Which row each row swaps with, under one turn or mirror:
The rows were stretched afterwards, more along some directions than others.
q715: -0.03  +2.05  -1.73  -1.65  +0.66  +3.12  +1.45  +1.29  +0.17  -0.26  +0.40  +2.72  -1.43  -0.58  +0.11  -1.50  -2.79  +0.03  -2.02
q111: -0.38  +1.51  +0.60  -0.23  -0.84  +0.04  +1.49  -0.47  -0.80  -1.45  -0.39  +0.81  -0.74  +2.12  +0.17  -1.13  +1.02  -1.55  -1.35
q523: -1.21  +3.44  -0.15  -2.42  -2.11  -0.18  -1.10  -4.21  -0.70  -2.74  +0.40  +1.00  -0.36  +1.06  +0.31  -1.21  -0.81  -0.65  -2.04
q280: -1.13  +1.43  +1.03  -0.01  +0.33  -1.32  -3.83  +1.21  -1.34  -0.18  +0.91  +2.63  +0.24  +2.49  +0.59  +0.31  -1.53  +0.98  -0.68
q929: -0.46  +2.13  +0.60  -2.84  +0.81  +1.71  +1.01  -0.69  +1.28  -2.86  +2.15  +0.38  -2.50  -1.59  +1.44  +0.26  -2.44  -0.16  -1.26
q357: +1.37  +0.17  -0.30  -1.89  -0.42  -0.12  -0.10  +2.68  -1.34  -1.18  +1.05  +0.02  -1.94  +0.42  -0.13  +0.59  -1.24  -1.21  -0.72
q946: -0.89  +2.66  -0.42  -1.82  +0.67  +1.63  +0.07  -1.73  -1.01  -1.54  +1.07  +1.05  +0.58  -0.43  +1.90  -1.17  -3.28  -0.77  -4.00
q150: -1.88  -0.35  -0.80  -0.17  +0.33  -1.82  -0.33  -0.04  +0.03  -2.82  -0.21  +0.69  -0.26  +1.75  -0.79  -1.73  -0.27  -2.21  -1.69
q224: +0.31  +1.18  +0.21  +0.15  +0.41  +3.00  +0.06  -1.87  -2.10  -1.33  -0.89  -0.67  +1.08  -0.23  -1.46  -1.00  -1.88  +0.67  -2.43
q265: -2.65  +0.34  +0.58  +1.88  +1.17  -2.37  -1.26  -4.86  -0.31  -3.07  -0.16  -0.79  +2.96  +2.53  +0.81  +0.71  -0.43  +1.62  -1.05
q429: -2.17  +3.02  +0.39  -2.57  +1.20  +3.87  -2.82  +0.20  -2.04  -1.86  +1.40  +0.54  -1.95  +0.94  -0.14  -1.49  -2.25  -1.11  -2.44
q345: -1.91  +0.65  -0.50  -0.89  -0.31  -1.93  -1.25  -0.65  +0.69  -3.67  -0.75  +1.08  -1.14  +2.06  -0.49  -1.63  -0.48  -2.16  -1.55
q302: +0.01  +1.20  +0.26  -0.26  +0.55  +2.96  +1.10  -2.33  -2.05  -1.59  -0.78  -0.30  +0.84  +0.02  -2.17  -0.98  -2.44  +0.63  -2.58
q384: -1.91  +3.06  -1.04  -1.19  +0.29  +1.11  -0.91  +0.81  -0.16  -0.72  +0.96  +3.09  -0.22  +0.63  +1.59  -1.09  -2.32  +1.25  -1.66
q180: -2.62  +2.97  +0.69  -2.03  -0.60  +1.07  -0.90  -1.15  -2.10  -3.01  +1.67  -0.47  -0.74  +2.77  +1.71  -1.80  +0.36  -1.52  -2.43
q631: -1.94  +0.42  -0.96  -1.83  +1.05  -0.32  -0.08  -1.02  +0.54  -2.02  +2.65  -0.99  -1.10  +0.22  +1.64  +1.12  -2.13  +1.55  -1.39
q333: -1.44  +1.22  +0.17  +0.73  -0.23  -1.77  -1.97  -0.34  +0.16  -2.96  -1.37  +1.82  -0.94  +1.70  +1.52  -1.89  -1.01  -1.20  -1.01
q867: +0.17  +0.00  +1.53  +4.76  +0.43  -1.08  -0.29  -3.89  +0.37  +0.66  -0.55  -0.23  +3.68  +0.37  +1.23  -0.81  -0.59  +2.77  -0.95
q791: -2.35  +0.87  -0.85  -2.97  +0.61  +0.52  +0.39  -1.19  +0.52  -2.23  +2.59  -1.56  -1.81  +0.27  +0.44  +0.82  -2.63  +0.96  -2.30
q770: -2.15  +1.51  -0.03  +0.11  +0.46  -1.55  -1.33  -1.09  +0.44  -3.86  +1.02  +1.48  -0.11  +2.54  +2.31  -0.18  -1.64  -0.39  +0.60
q908: -1.83  -0.41  -0.67  -1.09  -0.06  -2.48  -0.34  -1.49  +0.33  -3.90  -0.12  +0.20  -0.11  +2.47  -0.58  -0.97  +0.06  -1.76  -1.88
q131: +0.20  +1.80  -0.20  +0.67  +0.28  +0.36  -0.88  +0.12  -0.32  -0.98  +1.07  -0.57  -1.58  -1.08  +2.74  -1.13  -1.35  -0.78  -0.72
q849: -2.62  +1.06  -0.07  +0.67  +0.96  -1.77  -1.13  -4.41  +0.11  -3.71  +0.12  -0.72  +2.37  +2.52  -0.12  -0.14  -0.85  +0.30  -1.12
q394: -1.76  +1.67  -0.93  -3.51  +0.28  -0.09  +0.20  -0.93  +0.98  -2.54  +2.91  -1.34  -2.62  +0.07  +1.17  +0.75  -2.34  +0.59  -1.84
q592: +0.98  +0.50  -0.72  -2.15  -0.23  +0.41  +0.69  +3.09  -1.75  -1.21  +1.49  +0.07  -2.24  -0.19  -0.77  +0.14  -1.74  -1.18  -0.51
q135: +1.29  +0.05  -0.92  -2.35  +2.06  +4.41  +3.52  +1.59  -0.30  -0.76  +1.62  +0.45  -1.86  -1.57  -2.28  -1.22  -2.80  -1.24  -2.77
q885: -2.67  +0.86  +0.89  +2.30  +1.68  -1.32  -0.44  -5.19  +0.12  -2.26  -0.24  -0.71  +3.48  +1.93  +0.68  +0.49  -1.10  +2.60  -0.74
q685: +0.00  +1.77  -1.77  -2.43  +0.52  +3.31  +1.39  +2.04  +0.50  -0.41  +0.49  +2.52  -2.35  -0.59  -0.70  -1.03  -2.71  -0.12  -2.05
q12: -0.74  -0.36  +0.46  -1.77  +0.07  +1.53  +1.68  -0.17  +2.08  +0.26  +1.30  -0.84  -2.03  -1.36  -1.21  -0.48  -0.88  +0.79  -2.87
q93: -0.41  +0.63  +0.95  -1.14  -0.19  -0.69  +1.08  -0.42  -0.80  -0.72  +2.46  -0.83  +0.81  +0.82  +1.60  -0.21  +0.09  -1.63  -2.42
q430: +1.07  +0.32  -1.24  -2.50  +1.25  +4.17  +4.12  +1.22  +0.25  -0.77  +1.15  +0.72  -2.06  -1.22  -1.63  -1.10  -2.66  -1.46  -2.90
q647: +0.39  -0.70  +0.62  -0.40  +2.46  +3.61  +1.42  -0.33  -1.29  +0.17  +2.23  -0.86  +0.31  -0.27  -1.59  -0.87  -2.31  -0.48  -3.59
q354: -2.72  +2.87  +0.56  -1.67  -0.91  +0.99  -0.01  -0.74  -1.37  -2.85  +1.04  +0.21  -1.02  +2.77  +1.29  -1.86  +0.77  -1.58  -1.96
q845: -1.11  -0.46  +0.43  -1.62  +0.29  +0.59  +2.18  -0.67  +1.52  +0.23  +1.52  -1.12  -1.82  -1.08  -1.00  -0.20  -0.82  +1.20  -3.42
q910: -2.17  +1.69  -0.81  -2.18  +0.32  -1.07  -0.33  -0.63  +0.17  -2.99  +2.02  -0.44  -1.96  +1.04  +2.66  +0.59  -2.39  +0.65  -0.68
q390: -1.91  +2.28  +1.33  +0.61  +1.17  +0.38  -0.20  -3.65  +1.32  -1.66  +0.73  +0.54  +0.44  +0.26  +1.72  +0.99  -2.19  +2.85  -0.94
q96: +1.17  +0.39  +0.41  +0.14  -0.20  -1.20  +2.33  -0.41  -0.39  -1.53  -1.14  +1.83  -0.25  +1.54  -0.63  -0.13  -0.83  -1.25  -1.80
q571: -0.57  +2.74  -1.96  -4.74  -0.47  +2.23  -0.06  +0.99  +0.01  -1.50  +3.65  -0.15  -2.85  -1.95  -0.08  -0.81  -0.64  -2.67  -0.50
q755: +0.91  +0.61  +0.93  +0.89  +1.17  -2.18  -1.68  +0.60  -1.90  -0.65  +0.11  +1.91  +0.11  +1.18  +0.85  +0.63  -2.19  -0.56  -2.17
q158: -1.07  -0.33  +0.07  -2.10  +0.36  +1.14  +1.68  -0.10  +2.45  -0.19  +1.80  -0.95  -2.15  -1.10  -1.41  -0.22  -0.76  +0.71  -2.51
q575: -0.54  +1.19  +0.39  -0.67  -0.92  +0.28  +1.16  -0.23  -0.65  -2.05  -0.73  +1.04  -1.00  +2.59  -0.76  -1.12  +0.77  -1.78  -1.46
q97: -2.91  +1.08  +0.83  +2.43  +1.33  -1.46  -0.36  -5.27  +0.34  -2.11  -0.42  -0.39  +3.17  +1.80  +1.40  +0.89  -1.26  +2.68  -0.76
q697: +1.41  +0.46  +0.83  +0.00  -0.03  -1.59  +1.45  -0.11  -1.12  -2.07  -0.87  +1.73  -0.58  +1.67  -0.71  -0.24  -1.04  -1.07  -1.93
q597: -2.47  +1.06  -0.69  -1.06  +0.45  -1.19  +0.00  -1.10  +0.44  -2.53  +1.99  -0.30  -0.86  +1.33  +2.78  +0.81  -2.07  +0.98  -0.43
q214: -0.73  +0.88  +1.19  +0.50  +0.33  -1.97  -0.40  -2.52  +0.75  -3.63  +0.09  +2.04  +1.42  +1.63  +1.11  -0.11  -1.41  +0.08  -0.17
q130: +1.26  +0.27  -0.57  -1.52  -0.57  +0.50  +0.04  +2.67  -1.66  -0.85  +1.18  -0.26  -1.46  -0.15  -0.13  +0.02  -1.33  -0.51  -0.71
q870: -1.61  +2.85  -0.73  -0.74  +0.92  +0.57  -1.74  +0.44  -0.75  -0.46  +1.41  +2.44  +0.75  +0.51  +1.88  -0.62  -2.42  +1.57  -1.79
q640: -2.84  +0.43  +0.08  +0.82  +0.89  -2.37  -1.16  -3.55  -0.20  -3.15  +0.18  -0.87  +2.22  +2.59  -0.15  +0.60  -0.84  +0.51  -1.10
q695: -1.02  -0.32  -0.60  -2.86  +1.01  +1.08  +1.87  -0.53  +1.91  -0.77  +2.03  -1.27  -1.94  -1.49  -1.08  +0.37  -1.12  +0.93  -2.99
q519: +0.39  +0.87  +0.04  -0.27  +1.08  +3.51  +0.40  -2.01  -1.39  -1.21  -0.86  -0.25  +1.04  -0.27  -1.88  -0.71  -2.63  +0.71  -2.75
q408: -1.39  +0.27  -0.34  -0.23  -0.26  -1.82  -1.27  +0.10  +0.51  -2.83  -0.86  +1.17  -0.78  +1.45  -0.31  -1.57  -0.32  -2.23  -1.23
q863: -0.45  -0.74  +1.27  +0.95  +0.92  +0.90  +1.19  -0.28  +1.98  +1.16  +1.10  -0.52  -0.25  -1.14  -0.31  -0.39  -0.33  +2.03  -1.47

Swapped with q429: q280
Swapped with q12: q408
Swapped with q845: q150
Swapped with q180: q870
Swapped with q345: q158
Swapped with q867: q131
Swapped with q384: q354
Swapped with q575: q685
Swapped with q93: q946
Swapped with q357: q519
Swapped with q597: q97

Which row each row swaps with, under one turn or mirror:
The rows were stretched afterwards, more along some directions than others.
q186: +2.18  +2.05  -1.69  +6.07  +3.23  -0.87  +3.77  -4.27  +0.85  +1.76  -0.26  +0.88  +0.22  +1.87  -1.96  +1.25  +1.20  +2.12
q90: +2.25  +2.35  -0.65  +3.77  +3.68  -1.48  +2.73  -2.58  +1.17  +2.95  +1.87  -0.86  -1.54  +0.48  -1.73  -1.98  -0.02  +0.08
q219: +0.98  +3.41  -0.45  +0.97  +1.21  -0.05  +0.69  -2.42  +0.57  -0.10  -3.02  +1.82  +0.50  +1.71  -6.86  +1.25  +0.10  +2.01
q826: +3.18  +1.68  -1.69  +2.82  -1.44  +0.78  -2.31  -3.06  +2.56  -0.11  -3.41  +4.49  +3.66  +1.52  -5.32  -0.04  +1.21  +2.62
q467: +3.88  -0.51  -1.69  +1.99  +1.04  +1.39  +1.77  -3.12  +2.47  -0.07  -4.45  +3.05  -0.91  +1.90  -4.36  +1.27  +0.53  +3.10
q877: +1.58  -1.83  -2.38  -1.40  -0.84  +3.26  +0.17  -2.42  +1.11  -0.87  +1.24  +1.17  -2.17  +1.33  -3.45  +0.47  -0.23  +2.63
q532: +2.04  +0.37  -2.87  +2.29  +2.75  +0.09  +1.90  -1.15  +0.62  +1.16  -0.27  +0.64  -1.57  +1.63  -1.79  -1.76  -1.45  +0.29
q452: +4.45  +1.67  -3.94  +0.69  -0.64  +0.85  +2.03  -2.81  -0.90  -1.31  -1.08  +3.31  +1.80  -0.01  -3.64  +0.18  +2.20  +3.47
q585: +2.01  +1.05  +0.56  +3.47  +0.05  +0.23  -1.07  -1.87  +0.06  +0.47  -3.52  +2.57  +3.83  +0.41  -3.26  -0.47  -0.76  +1.86
q493: +1.97  +2.11  -1.53  -0.34  -0.17  -0.55  +0.11  -1.28  -1.13  -1.86  -1.87  +1.05  +0.71  -0.26  -6.76  +1.88  +0.56  +1.78
q91: +1.79  +1.62  -3.81  +1.25  +2.23  -0.23  +0.44  -0.70  +3.58  +0.59  -1.90  +0.50  -2.76  +1.03  -0.50  -2.20  -1.34  +0.84
q375: +3.10  -0.51  +2.45  +0.80  +1.69  -0.40  -2.03  -2.03  -0.88  -0.04  +0.83  +2.42  +1.36  +0.95  -4.74  -0.71  +0.52  +1.98
q602: +1.53  +3.56  -3.58  +3.12  -0.14  -0.25  -2.00  -1.74  +1.41  -0.93  -2.66  +2.02  +0.11  -0.75  -2.81  +1.52  -0.32  +0.17
q778: +1.98  +0.44  -0.14  +1.19  +3.02  +0.32  +1.72  -2.87  +0.63  +1.85  +5.27  +2.10  -0.18  +2.60  -4.85  -1.71  +0.56  +1.95
q191: +0.78  +3.18  -2.35  -1.08  -0.54  +0.30  -4.26  +1.18  +2.16  +0.64  -1.33  -1.03  +1.20  +0.17  -0.97  -3.67  -1.97  +0.90
q149: -0.85  +3.74  -2.55  -0.54  +0.76  -0.46  -0.30  -0.15  +3.26  +1.25  -4.37  -1.46  -1.44  +1.91  +0.11  -0.26  -2.00  +2.00
q207: +1.45  -0.95  -1.12  -2.01  +0.30  +3.15  -3.90  -0.27  +1.53  -0.20  +1.76  -0.17  -0.56  -0.46  -3.78  -2.54  -2.02  +2.85
q450: +1.92  +2.22  -1.14  -0.08  +1.41  -0.93  -0.26  +0.03  +1.34  +2.22  -0.10  -2.74  -0.66  +0.98  +0.47  -2.64  -2.44  +1.85
q29: +3.58  -0.22  -1.99  +0.79  +1.85  +0.17  +3.14  -3.46  +0.80  +1.43  +2.65  +2.91  -0.25  +3.74  -1.76  -1.07  +1.89  +3.39
q909: +2.36  +3.64  +0.73  +2.14  +2.32  -2.37  -1.65  -0.15  -0.38  +0.82  -1.13  -0.55  +2.82  -0.24  -5.24  -0.13  +0.37  +1.43
q252: +2.85  +1.52  -5.33  -0.15  -1.09  +1.26  +0.64  -1.58  +1.39  -1.66  -3.28  +3.22  +0.81  +0.27  -1.96  -0.38  +1.37  +3.05
q239: +3.39  +2.57  +1.05  +0.83  +0.06  -0.70  -2.95  -0.45  -0.32  -0.86  -1.22  -0.06  +2.80  +0.75  -4.43  -0.96  -0.62  +3.11
q774: +1.08  +2.37  -1.77  -0.28  -1.81  +0.15  -0.04  -1.66  +1.12  -1.99  -4.10  +1.54  +3.11  +0.61  -5.01  +1.37  +1.33  +3.07
q142: +2.54  +0.23  +0.60  +3.46  +3.88  -0.92  +5.31  -3.02  -1.32  +1.98  +1.81  +0.99  +0.12  +2.85  -0.92  -0.38  +0.57  +2.48
q976: +0.14  +2.89  +0.79  +0.71  +3.10  -1.83  +1.73  -1.38  +1.15  +1.09  -1.55  -1.45  +1.17  +1.62  -3.04  +1.67  +0.14  +3.03
q120: -0.39  +4.60  -2.72  -0.53  -0.49  -1.33  -1.53  +0.77  +1.75  +0.43  -2.13  -1.56  +0.96  +0.23  +1.33  -1.22  -1.41  +1.47
q62: +2.61  +2.50  -2.52  +2.29  +1.92  -0.86  +3.53  -2.91  +1.40  +0.25  -0.04  +0.68  -0.46  +1.30  -0.83  +0.93  +2.47  +4.67
q364: +1.30  +0.20  -3.32  -1.35  -1.51  +4.61  -4.14  -1.55  +1.31  -0.09  +0.39  +2.20  -2.16  -0.67  -5.68  -2.31  -2.69  +0.90
q723: +1.45  +3.72  -2.79  +2.55  -0.28  -0.70  -2.87  -1.75  +3.22  +0.48  -2.52  +3.01  +1.90  -0.75  -6.60  +0.63  +0.02  +1.89
q822: +1.46  +3.88  -6.31  +3.89  -2.43  +3.16  -3.94  -2.52  +3.36  -1.07  -4.19  +4.48  +0.66  +0.39  -4.02  -0.18  -0.74  +0.17
q818: +3.61  +0.61  -5.40  -1.74  -1.49  +1.48  -0.97  -1.08  +2.15  -2.26  -2.12  +0.90  +0.86  +0.16  -2.73  -1.68  +0.52  +4.75
q852: +2.32  -0.92  -0.94  -0.62  +0.52  +0.85  -0.98  -1.60  +3.32  -0.23  -3.42  +2.08  -0.28  +1.84  -1.14  -0.11  +0.37  +5.31
q330: +2.69  -1.39  -1.74  -1.21  +2.54  +0.74  -0.38  -1.68  +2.39  +1.03  +3.40  +2.72  -2.77  +2.05  -4.63  -1.67  -0.24  +3.55
q320: +0.95  +3.61  -2.91  +4.58  -0.51  -0.56  -2.08  -1.22  +0.62  -0.05  -5.43  +1.75  +3.08  -0.82  -4.07  +1.13  -1.38  -0.83
q247: +1.56  +1.98  -2.67  -0.83  -1.84  +2.97  -4.95  -0.40  +1.18  -1.95  -0.78  +1.08  -0.45  -0.07  -4.11  -1.19  -1.30  +2.62
q583: +0.81  +0.70  +0.47  +0.92  -0.44  +1.00  -4.27  -1.84  +1.94  +0.87  -0.69  +3.56  +3.27  +0.79  -6.27  -0.58  -1.02  +1.24
q855: +2.11  +1.92  -3.43  +1.89  +0.42  -0.62  +1.86  -2.75  +3.15  -0.61  -5.31  +0.00  -0.10  +1.77  -2.59  +3.31  +0.71  +3.71
q536: +0.87  +2.14  -0.07  +0.97  +1.33  +0.03  -2.11  -0.74  +1.16  +0.80  +0.02  -0.69  -0.78  +1.99  -2.20  +0.37  -1.05  +0.91
q812: +2.54  +2.52  -0.72  +1.76  +1.57  -0.76  -0.45  -1.39  +0.21  +0.07  -3.06  -0.03  -0.28  +0.95  -5.26  +1.59  +1.22  +2.88
q913: +2.36  -1.00  -1.76  -0.77  +0.77  +1.09  +1.13  -1.28  +1.81  -0.11  +0.29  -2.55  -2.05  +0.03  -1.91  -1.35  -1.10  +2.24
q958: +1.84  +0.73  -3.35  -1.68  +0.38  +0.98  -2.34  +0.44  +1.73  +1.40  -2.49  -1.09  -1.84  -0.15  -1.50  -2.66  -1.42  +2.31
q126: +1.49  +0.28  -3.75  -0.45  -1.03  +2.45  -2.44  -0.55  +2.21  -0.37  -1.99  +0.10  -2.60  -1.53  -5.44  -1.18  -2.58  +0.15
q70: +2.50  +1.51  +0.25  -0.51  -0.55  -1.28  +0.45  -1.65  -1.25  -2.58  -1.78  -0.67  +3.25  -0.06  -4.51  +2.17  +1.60  +3.50
q367: +1.17  +0.74  -0.44  +0.15  +0.32  +1.50  -3.31  -0.11  +2.42  -0.68  -0.44  -0.12  -1.82  +1.42  -2.08  -0.76  -1.75  +2.02
q868: +2.25  -0.26  -0.87  +1.39  +1.78  -0.34  +0.08  -2.02  +1.75  +0.82  -2.99  +2.17  +2.28  +2.26  -1.49  -1.89  +0.04  +3.66
q311: +2.37  +0.70  -3.69  +2.86  +0.56  +1.47  +1.77  -3.24  +2.81  -0.60  -4.35  +2.98  -1.88  +1.59  -3.04  +2.87  +0.89  +2.22
q178: +0.72  +2.40  -4.71  +0.91  +1.03  +0.51  +1.08  -1.96  +3.22  +0.78  -3.87  +3.02  -1.02  +3.94  +0.05  -0.53  -0.47  +1.55
q672: +2.05  -0.62  -0.67  -0.76  +2.81  +0.45  -2.36  +0.52  +1.35  +2.71  +1.64  -1.62  -2.14  +0.29  -1.69  -2.98  -2.51  +0.91

Swapped with q375: q90
Swapped with q191: q536
Swapped with q958: q812
Swapped with q126: q493
Swapped with q219: q364
Swapped with q247: q149
Swapped with q855: q818
Swapped with q822: q178
Swapped with q532: q320

